The rows below come in pairs that one turn or mirror swaps. Which row does each named row swap with?
The rows were stretched afterwards, more along some directions than others.
viti: [-0.145 2.001 -1.735 0.754 -2.236 0.279 -0.881 -0.627 0.088 -0.095 -0.372 -0.511 -1.324 -0.426 -1.196 -0.588 1.075 -1.136 0.273 0.830 -0.666 -0.633]
Nar: [-0.066 0.311 -0.205 1.630 -1.591 -0.380 -2.691 -0.067 0.157 -0.201 0.902 -0.210 0.988 0.233 -0.831 0.017 1.475 -1.364 0.323 -0.312 -0.084 0.351]
Ruzo: [1.472 0.807 -0.271 -0.994 -1.903 -0.262 -1.492 -0.186 -1.147 -0.940 0.760 -0.332 -0.855 0.035 -1.313 -1.470 1.243 -0.927 -0.739 0.140 -1.429 -0.447]
ronat: [-0.771 1.826 -0.558 1.743 0.175 -1.017 -1.167 0.691 -0.040 -1.802 -0.845 0.487 0.040 -1.643 -2.255 -1.294 0.695 -0.103 -0.183 -0.204 1.574 0.982]
Kub: [-0.490 0.786 0.796 0.152 0.553 -0.702 -0.755 -0.380 -0.553 -1.472 0.829 -0.152 -0.201 1.487 -0.767 -0.367 0.427 -2.527 -1.054 0.890 -0.847 -0.009]
zira: [-0.068 0.806 0.449 1.478 -0.450 1.709 -3.126 -0.686 0.461 -0.080 -0.744 -0.884 0.012 1.150 -2.321 -1.548 0.911 -1.366 0.485 -0.012 0.273 0.520]
leso: [1.569 0.770 0.361 2.635 -0.275 -0.749 -1.789 -1.284 -0.178 -0.714 1.331 -1.892 1.190 -0.722 -3.084 -1.090 2.844 0.667 0.052 0.103 0.295 0.076]
zugel: [1.346 0.305 1.353 2.857 -0.379 0.102 -1.105 -0.784 -0.737 0.616 -0.292 -0.965 2.229 1.490 -3.408 -0.364 2.584 -0.308 0.785 0.360 -0.147 1.488]
liv: [0.776 0.893 -1.472 1.106 0.124 -0.747 -2.901 0.223 -0.212 -1.388 0.121 -0.377 0.100 -1.790 -1.863 -0.818 0.762 -0.267 -0.257 -0.295 1.257 0.808]
naso: [-0.406 1.142 1.193 1.522 -0.229 0.107 -1.388 0.292 -0.500 -1.502 1.059 0.389 2.334 -0.301 0.628 0.150 1.803 -1.394 0.348 0.348 1.534 0.367]
minop: [-0.820 1.103 -1.761 0.009 -1.173 -0.516 -1.824 0.491 -0.959 -1.622 -0.600 1.617 0.062 -1.388 -0.388 -0.510 0.070 -1.105 -0.123 1.375 1.076 -1.056]
Vuri: [-1.484 1.007 -0.109 1.977 -0.195 0.938 -1.312 -0.553 0.178 -0.190 -0.038 -0.369 -0.144 0.768 -1.484 0.149 0.121 -1.065 1.621 -0.206 0.371 0.042]
lumeb: [-0.528 0.949 0.005 1.844 -1.251 0.785 0.359 -1.870 -0.177 -0.589 0.020 -1.816 -0.268 0.585 -1.912 0.040 1.945 -0.631 -0.102 1.112 -0.542 -1.388]
Vala: [0.661 1.977 0.419 1.437 1.185 -0.174 -3.238 0.494 1.329 -0.779 -0.190 -0.381 0.853 -0.467 -1.154 0.817 -0.195 -0.893 0.801 0.449 1.487 -0.214]
dobig: [-0.974 1.657 -1.988 0.787 -1.487 -0.541 -3.174 0.067 -1.091 -1.529 -0.209 0.373 0.121 -0.437 -0.362 -1.205 0.370 -1.534 0.218 0.407 1.292 0.169]
Noger: [-0.841 1.668 0.273 1.718 -0.135 -0.038 -1.207 -0.658 -1.456 -1.279 -0.822 1.369 1.384 -0.881 -1.885 -1.541 1.592 -0.467 -0.659 1.062 1.776 1.565]
vok: [0.848 -0.045 1.452 1.003 0.817 1.217 0.215 -0.370 0.653 0.087 -0.795 -1.048 -0.053 1.228 -1.832 -0.706 0.274 -1.053 -0.003 0.306 -1.107 0.807]
gize: [0.340 2.009 -0.672 0.574 -0.567 -1.661 -1.539 1.980 -0.164 -1.283 -1.542 1.247 0.252 -0.642 -1.603 -0.413 -0.060 -0.796 -0.052 0.332 1.403 0.300]
Rikil: [-0.549 0.643 -0.520 -0.814 -1.263 0.486 -0.557 -1.203 -0.481 0.030 -0.363 -0.173 -0.939 0.021 -0.660 -0.218 0.296 -0.802 -1.093 0.684 0.344 -0.804]
Megaz: [-0.787 1.227 -0.064 1.149 -0.636 -1.033 0.549 0.291 -0.023 -1.469 -0.330 -0.234 -0.081 1.040 -0.758 0.093 0.675 -1.046 0.315 1.462 -0.316 0.021]
tol: [-0.929 1.174 -0.225 1.320 -0.992 0.869 -1.259 -0.611 -0.524 -0.848 0.124 1.116 1.266 1.153 -0.224 -0.452 1.380 -2.252 1.257 1.182 0.336 -0.062]
Laso: [-0.333 0.675 -0.265 1.615 0.586 -0.124 -0.588 1.717 1.201 -1.165 -1.910 0.660 -0.853 -0.376 -0.755 -0.409 -0.482 -1.081 0.082 0.656 0.241 0.220]
bira: [0.024 0.815 -1.531 0.405 -1.468 -0.786 -1.742 0.784 -0.125 -1.849 1.136 0.182 -0.781 -1.981 0.173 -0.218 1.234 -0.678 -0.456 0.195 0.679 -0.449]
Sesa: [0.990 0.600 -0.516 0.711 -0.795 -0.174 -2.146 -0.147 -0.795 -0.930 -0.408 0.435 1.077 -1.614 -1.556 -1.341 0.599 -1.008 -0.894 0.065 1.044 0.184]
vigif: [1.133 1.334 0.247 0.589 -0.930 -0.606 -2.313 0.736 0.661 -0.117 -1.115 -1.542 -1.172 0.284 -2.743 -1.234 0.886 -2.036 -0.365 -0.005 -0.241 -0.041]
Ros: [0.640 1.578 0.140 1.250 -1.007 -0.925 0.535 0.026 0.538 0.365 -1.185 -0.896 -0.402 0.207 -2.008 -0.134 0.449 -0.423 0.722 0.075 -0.961 0.409]
tupa: [-0.049 1.662 -0.305 2.028 -0.774 1.493 -1.632 -0.413 0.345 0.478 0.126 -1.231 -0.718 -0.658 -2.207 0.312 1.585 -0.659 -0.069 0.370 -0.623 -0.718]
kigu: [-0.052 0.984 0.960 1.966 1.415 0.817 0.706 -0.498 0.794 0.190 -1.501 -0.922 0.447 -0.222 -2.289 0.160 0.792 0.645 -0.025 -0.407 0.506 1.032]
Kozet: [1.028 1.432 -0.017 0.368 -2.037 -1.005 0.055 -0.713 0.044 -1.011 -0.837 -0.433 -0.452 0.282 -1.813 -1.430 1.881 -1.476 -1.635 1.491 -0.305 -0.121]
fatop: [1.571 -0.740 -0.122 1.922 -1.816 0.185 -2.051 0.484 0.008 0.253 -0.026 -0.921 0.222 -0.034 -1.893 -0.377 0.329 0.717 0.765 -0.734 -0.840 0.908]
fibol: [-0.387 0.517 0.886 1.084 1.069 -0.152 -2.684 0.202 0.620 -0.684 1.146 0.466 1.541 0.220 -0.377 -0.351 0.455 -0.823 1.513 -0.265 1.678 0.577]
vom: [-0.268 0.286 0.198 1.009 0.529 0.885 -0.727 -0.130 -0.447 0.121 -0.026 0.303 0.541 -0.607 -0.157 -0.135 -0.136 -1.742 0.611 0.932 -0.593 0.246]
Vis: [-0.909 1.889 -0.576 2.981 0.544 0.573 -1.533 -0.147 1.632 0.439 -1.700 -1.217 -0.480 -2.357 -2.019 -0.151 -0.002 -1.155 2.143 -0.672 0.044 0.007]
nenep: [1.214 -0.189 0.730 1.682 1.191 0.673 -0.754 0.884 0.310 0.806 -1.923 -0.642 -0.121 0.255 -2.396 0.448 0.210 0.570 -0.181 0.340 -0.430 0.214]
bebob: [0.337 0.413 -0.840 0.839 -1.628 -2.036 -0.630 -0.235 -0.595 -0.921 -0.201 -0.077 0.924 0.047 -2.014 -1.141 1.246 -0.028 -0.724 1.134 0.953 -0.198]
Babam: [1.276 1.255 0.288 2.802 -1.297 -0.598 -0.417 -0.019 0.924 -0.199 -1.454 -0.806 0.470 1.938 -3.074 -0.665 1.726 -0.411 1.517 -0.479 -0.963 0.632]
Nutu: [1.033 0.894 -0.040 1.900 -1.596 -0.252 -1.274 0.050 0.813 0.709 -0.580 -1.438 -0.064 1.273 -1.589 -0.117 1.259 0.106 1.988 -0.073 -1.234 -0.220]
Busis: [0.505 1.132 0.453 1.855 -0.612 0.694 -1.136 -0.707 0.728 0.219 -1.631 -1.077 1.504 -0.223 -2.486 -1.341 1.540 -0.357 1.653 0.582 -0.148 -0.359]
tigu: [-0.346 0.181 -0.087 0.820 -0.859 2.048 -2.077 -0.913 0.125 0.815 0.527 -0.407 0.504 0.343 0.461 -0.250 0.752 -1.270 1.850 0.685 -0.379 -0.633]
guve: [-0.024 0.702 0.575 2.277 0.341 -1.043 -1.994 0.328 0.008 -1.515 -1.123 0.473 -0.131 0.381 -2.576 -1.804 -0.308 -0.663 -0.066 -0.868 0.044 1.559]
fid: [0.818 1.514 -1.263 1.205 -2.093 -0.851 -1.061 0.108 -0.912 -0.210 -0.757 0.599 0.579 0.107 -1.618 -0.543 1.429 -0.471 0.023 -0.328 -0.353 1.005]
Dip: [2.482 0.755 1.227 0.993 -0.328 0.307 -1.846 0.443 0.487 -0.204 0.518 -0.703 0.818 -0.481 -1.292 0.195 1.987 -0.556 -0.598 0.766 -0.105 -0.196]
vas: [-0.503 1.753 -0.300 1.317 -0.102 1.358 -2.090 0.123 0.306 -0.010 -0.360 0.967 0.292 0.181 0.098 0.705 -0.712 -1.763 0.947 0.193 -0.261 -0.585]
Gimi: [0.669 0.412 0.147 2.256 -0.329 0.389 -2.386 0.704 1.297 0.460 -0.773 -0.020 0.967 0.677 -0.558 0.409 -0.091 -1.146 1.806 0.330 -0.664 0.080]
bim: [-0.975 1.184 -0.700 2.831 -1.326 -0.882 -3.044 0.566 0.401 -1.481 -0.723 -0.423 0.793 0.840 -1.649 -0.550 1.179 -0.477 1.516 0.288 0.992 0.367]
Zuvip: [-0.032 0.952 -0.475 0.446 -1.643 1.053 -1.814 0.493 -1.374 -0.273 0.694 0.492 0.132 -0.315 -0.461 0.266 0.827 -0.660 0.134 1.960 0.118 -0.281]
vebo: [-1.176 0.580 -1.060 0.938 -2.022 0.697 -0.958 -1.302 0.059 -1.611 -0.074 -0.477 -0.956 0.555 -1.465 -1.379 1.508 -1.658 -0.570 1.691 -0.029 -0.971]
Kuv: [0.619 0.079 0.667 0.941 1.055 0.846 -0.946 0.279 0.849 0.432 -1.203 -0.257 0.016 0.428 -2.284 -0.689 -0.711 -0.215 -0.100 0.483 0.389 -0.393]
Dinon: [-0.929 0.862 -0.640 0.008 -1.275 -0.933 -2.099 0.518 0.517 -1.247 -0.686 0.144 -0.301 1.025 -0.888 -1.876 -0.221 -2.413 1.714 0.035 -0.707 -0.477]
Toze: [0.642 0.680 1.072 1.444 0.067 -1.061 -2.588 -0.211 -0.381 -1.609 0.509 0.240 1.679 -0.222 -1.923 -1.664 1.101 -1.696 -0.663 0.336 0.578 0.876]
Lafi: [0.509 1.591 0.584 2.106 0.604 0.530 -3.140 1.017 1.420 0.361 -2.168 -0.274 0.940 0.920 -1.576 -0.151 -0.764 -0.531 1.762 -0.711 1.086 0.838]
Zasas: [0.957 1.224 0.651 0.794 -0.696 -0.783 -0.833 0.958 -0.787 -1.438 0.414 -0.488 -0.174 0.469 -1.616 -1.222 1.905 -1.301 -0.623 -0.760 -0.245 1.100]
Gelov: [-0.807 0.993 -0.606 2.171 -0.410 0.076 -2.389 0.598 0.527 -0.546 -0.853 -0.483 1.155 -2.016 -0.523 0.133 1.143 -0.913 0.913 0.548 2.194 -0.197]
pafu: [1.137 0.257 1.106 2.596 -0.406 -0.214 -0.826 0.903 1.669 -0.299 -2.235 -0.835 0.243 2.419 -3.553 -0.626 1.304 -0.329 0.699 0.776 -0.616 0.652]
daz: [0.395 0.166 0.366 0.967 0.007 0.713 -1.976 0.905 -0.045 -0.491 -0.071 0.823 1.899 -1.077 0.333 0.364 0.548 0.428 1.456 0.088 0.772 0.072]
vogid: [2.391 0.441 0.317 0.722 -0.697 -0.219 -1.349 0.405 0.442 0.321 -2.287 -0.111 0.331 -0.023 -3.449 -1.232 0.494 0.259 -0.216 -0.359 -0.168 0.477]
tider: [0.089 1.890 0.200 1.279 -0.803 -1.074 -2.031 -0.324 0.029 0.079 -0.569 -0.364 0.824 -0.449 -1.884 -0.948 1.419 -2.983 0.905 0.689 -0.353 0.682]
taruf: [0.527 -0.331 1.664 0.902 0.600 0.504 -0.285 1.015 0.296 0.477 -1.593 0.139 0.729 2.811 -2.090 -0.255 0.792 -1.162 0.764 -0.020 -0.289 1.538]

taruf swaps with lumeb
liv swaps with Vala
bim swaps with zira
tigu swaps with Nutu
viti swaps with Gimi
Babam swaps with tol
vok swaps with Megaz
vom swaps with Ros
Zasas swaps with naso
Kub swaps with kigu
pafu swaps with vebo
Vis swaps with tider
Noger swaps with guve

The rows below come in pairs that one turn or mirror swaps. Which row does each named row swap with?
The rows were stretched afterwards, more along some directions than others.
rugef: [-0.162 0.373 -0.149 -0.373 -0.062 -0.756 -0.519 -0.298 3.023 1.057 0.245 0.968 1.524 -0.154 -1.043 -0.519 0.020]
Totid: [-0.337 0.589 -0.047 -0.844 -1.177 0.630 -1.270 2.152 0.818 -0.890 -0.136 1.360 2.283 -1.354 0.293 -0.828 -0.612]
rak: [0.158 0.225 -0.455 -0.609 -0.362 0.165 -0.714 1.073 -0.046 -0.217 -0.163 0.103 0.736 -0.845 0.733 0.442 -0.998]
Tep: [-0.487 0.078 -0.845 -1.595 -1.463 -0.221 -0.587 0.926 -0.304 -0.144 -0.084 0.615 2.051 -2.117 -0.398 -0.517 -0.594]
Tonaz: [-1.194 0.296 0.195 -0.465 0.749 0.166 -0.279 0.940 -0.262 0.466 -0.671 0.232 -0.271 0.081 -0.220 -0.621 0.553]
gili: [-2.260 0.284 -0.641 -0.293 0.249 0.563 -0.175 -0.748 1.707 0.486 0.109 0.317 -0.683 0.356 -0.502 -0.430 -0.203]
kis: [0.208 -0.526 -0.981 -1.481 0.400 -1.383 -0.209 0.391 1.215 -0.036 -0.206 0.250 2.332 -1.755 -1.590 -0.794 0.369]
bup: [0.703 -0.042 -0.327 -0.586 0.132 -0.198 0.704 0.631 0.148 0.423 0.005 0.738 0.453 -0.549 0.510 -0.004 -0.657]
bot: [-1.393 -0.502 -0.285 -0.515 -0.342 0.038 -0.740 -0.011 0.048 -0.947 -0.295 -0.707 -0.216 -0.990 -0.353 0.262 0.257]
vikab: [-2.120 -0.443 -0.917 -1.351 -0.225 -0.469 -0.474 0.436 0.706 0.626 0.113 -0.237 0.802 0.276 -0.511 -1.148 0.178]
tilol: [-1.024 0.335 0.032 -0.238 0.476 0.011 -0.392 0.151 1.620 -0.399 -0.312 0.373 -0.089 0.777 -0.331 -0.925 0.794]
tazuk: [-1.091 0.621 0.543 -1.311 -0.312 -0.614 -0.591 0.239 2.508 0.980 0.699 0.919 1.784 -0.145 -0.857 -0.992 -0.082]
Konor: [-0.015 0.014 -0.832 -1.387 1.247 -1.318 -0.452 0.453 1.530 0.132 -0.561 0.051 2.158 -1.520 -1.273 -1.445 0.304]
pubib: [-0.893 0.211 0.403 -1.130 0.448 -0.484 -0.508 0.019 2.165 1.390 0.509 0.320 1.300 0.320 -1.038 -0.578 -0.590]
Mesi: [0.377 -0.358 -0.757 -1.483 1.366 -1.147 -0.217 0.273 0.835 0.131 -0.624 -0.034 2.140 -1.692 -1.465 -0.723 -0.344]
dogik: [-0.665 1.123 -0.958 -0.809 -0.261 0.714 -1.142 2.083 0.665 0.571 -0.555 1.776 0.969 -1.907 -0.259 0.285 -0.915]
Keve: [-0.375 -0.166 -0.154 -1.156 1.082 -1.154 -0.437 -0.244 1.219 -0.077 0.001 0.131 2.368 -1.025 -0.316 -1.637 0.302]
nipam: [-1.730 -0.382 -0.199 -0.719 0.360 0.131 -0.406 1.022 0.054 0.133 -0.086 -0.573 -0.586 0.209 -0.401 -0.574 -0.085]
pema: [-2.099 0.616 0.064 -1.230 0.393 -0.310 -0.891 -0.386 2.261 1.630 0.786 0.230 1.168 -0.415 -0.515 -0.945 -0.258]
Fem: [-0.375 0.033 0.316 -0.216 -0.446 -0.543 -1.084 0.362 0.197 -1.566 -0.722 -0.932 1.085 -0.606 -0.606 -0.872 0.978]
Vofod: [0.071 0.273 -0.455 0.026 -0.716 0.489 -0.628 1.005 -0.083 -0.364 -0.960 1.450 1.103 -0.966 0.124 0.476 -1.086]
Tuz: [0.808 -0.839 0.066 -1.291 1.514 -1.212 0.438 -0.130 0.634 0.228 -0.587 -0.334 0.908 -1.061 -1.313 -0.289 0.126]
Mem: [-1.019 0.284 -0.359 -0.591 -0.907 0.689 -0.091 0.901 0.393 0.097 0.294 0.612 0.837 -0.735 -0.189 -0.086 -1.879]
vip: [0.095 0.684 -0.679 -0.944 -0.701 0.515 -0.185 1.354 -0.048 -0.149 -0.481 1.195 0.621 -0.957 -0.455 0.304 -1.360]
Rige: [-1.052 0.623 0.550 -1.140 -0.229 -0.391 -0.641 -0.128 1.875 1.221 0.923 0.358 1.922 0.608 -0.512 -1.399 -0.261]
numin: [-1.053 -0.313 -0.391 -0.114 0.286 0.122 0.851 -0.264 0.124 -0.143 -0.597 -0.357 -0.365 0.826 -1.106 -0.558 -0.612]
Mok: [-0.286 -1.016 0.088 0.579 -0.144 -0.255 -0.434 0.087 0.450 -1.100 -0.276 -0.814 0.308 0.940 -0.179 -0.427 -0.096]
vovir: [-0.732 0.502 -0.606 0.270 -1.837 0.483 -1.919 0.623 0.723 -0.964 0.309 -0.393 1.421 -1.747 -0.108 -0.327 -0.953]
Kinu: [-0.957 0.359 -0.485 -1.466 1.171 -0.117 -0.733 0.231 2.618 1.414 0.337 0.763 1.168 0.157 -0.678 -0.318 -1.354]
Tuton: [-1.519 0.150 0.575 -0.139 -0.415 0.111 -0.166 0.148 0.467 -0.842 -0.271 -1.001 -0.727 -0.449 -0.210 -0.284 0.192]
Kone: [0.031 0.131 -0.018 0.013 -1.415 0.593 -0.924 0.435 0.340 -1.518 -0.034 0.701 1.664 -0.509 0.184 -0.026 -1.488]
nevu: [-1.280 0.273 0.497 -0.455 -0.656 0.402 -0.371 0.748 1.124 -0.795 -0.441 0.864 0.769 0.991 -0.469 -1.170 0.526]
fipu: [-1.642 -0.390 -0.475 0.270 0.360 0.393 -1.281 0.611 0.048 -0.271 -0.758 -0.134 0.352 -0.422 0.222 -0.513 -0.226]
Dolu: [0.260 -0.016 -0.791 -1.555 0.653 -0.908 -0.144 -0.313 1.162 0.126 -0.532 0.855 2.538 -1.830 -1.178 -0.859 -0.089]
nin: [-1.188 -0.212 0.072 -1.151 0.795 -0.805 -0.563 -0.055 2.601 1.884 0.775 0.315 1.466 0.473 -0.416 -1.009 0.100]
medo: [-0.770 0.780 -0.846 -0.807 -0.434 0.282 -0.438 1.189 0.771 -1.033 -0.531 0.428 0.678 -1.551 0.030 0.112 -1.152]
lefi: [0.681 -0.273 -1.110 -1.390 1.252 -1.561 0.353 0.164 0.934 0.613 -0.700 0.257 1.605 -1.930 -1.216 -0.373 0.228]
kevo: [-0.333 -0.710 0.162 -0.351 -0.706 -0.819 0.476 0.064 -0.399 -1.414 -0.052 -0.347 0.500 1.106 0.005 -0.555 0.347]
Bop: [0.264 0.723 0.259 -0.674 -0.739 0.226 -0.817 1.466 1.213 -0.347 0.278 1.338 1.351 -1.183 0.570 -0.262 -0.291]
Famub: [-0.591 0.571 0.003 -1.002 -1.522 -0.047 -1.871 1.872 1.005 -1.090 0.273 0.664 2.390 -1.705 0.291 -0.220 -0.470]

bup swaps with gili
Mesi swaps with pubib
vovir swaps with kevo
Dolu swaps with nin
dogik swaps with Tonaz
lefi swaps with pema
Mok swaps with Kone

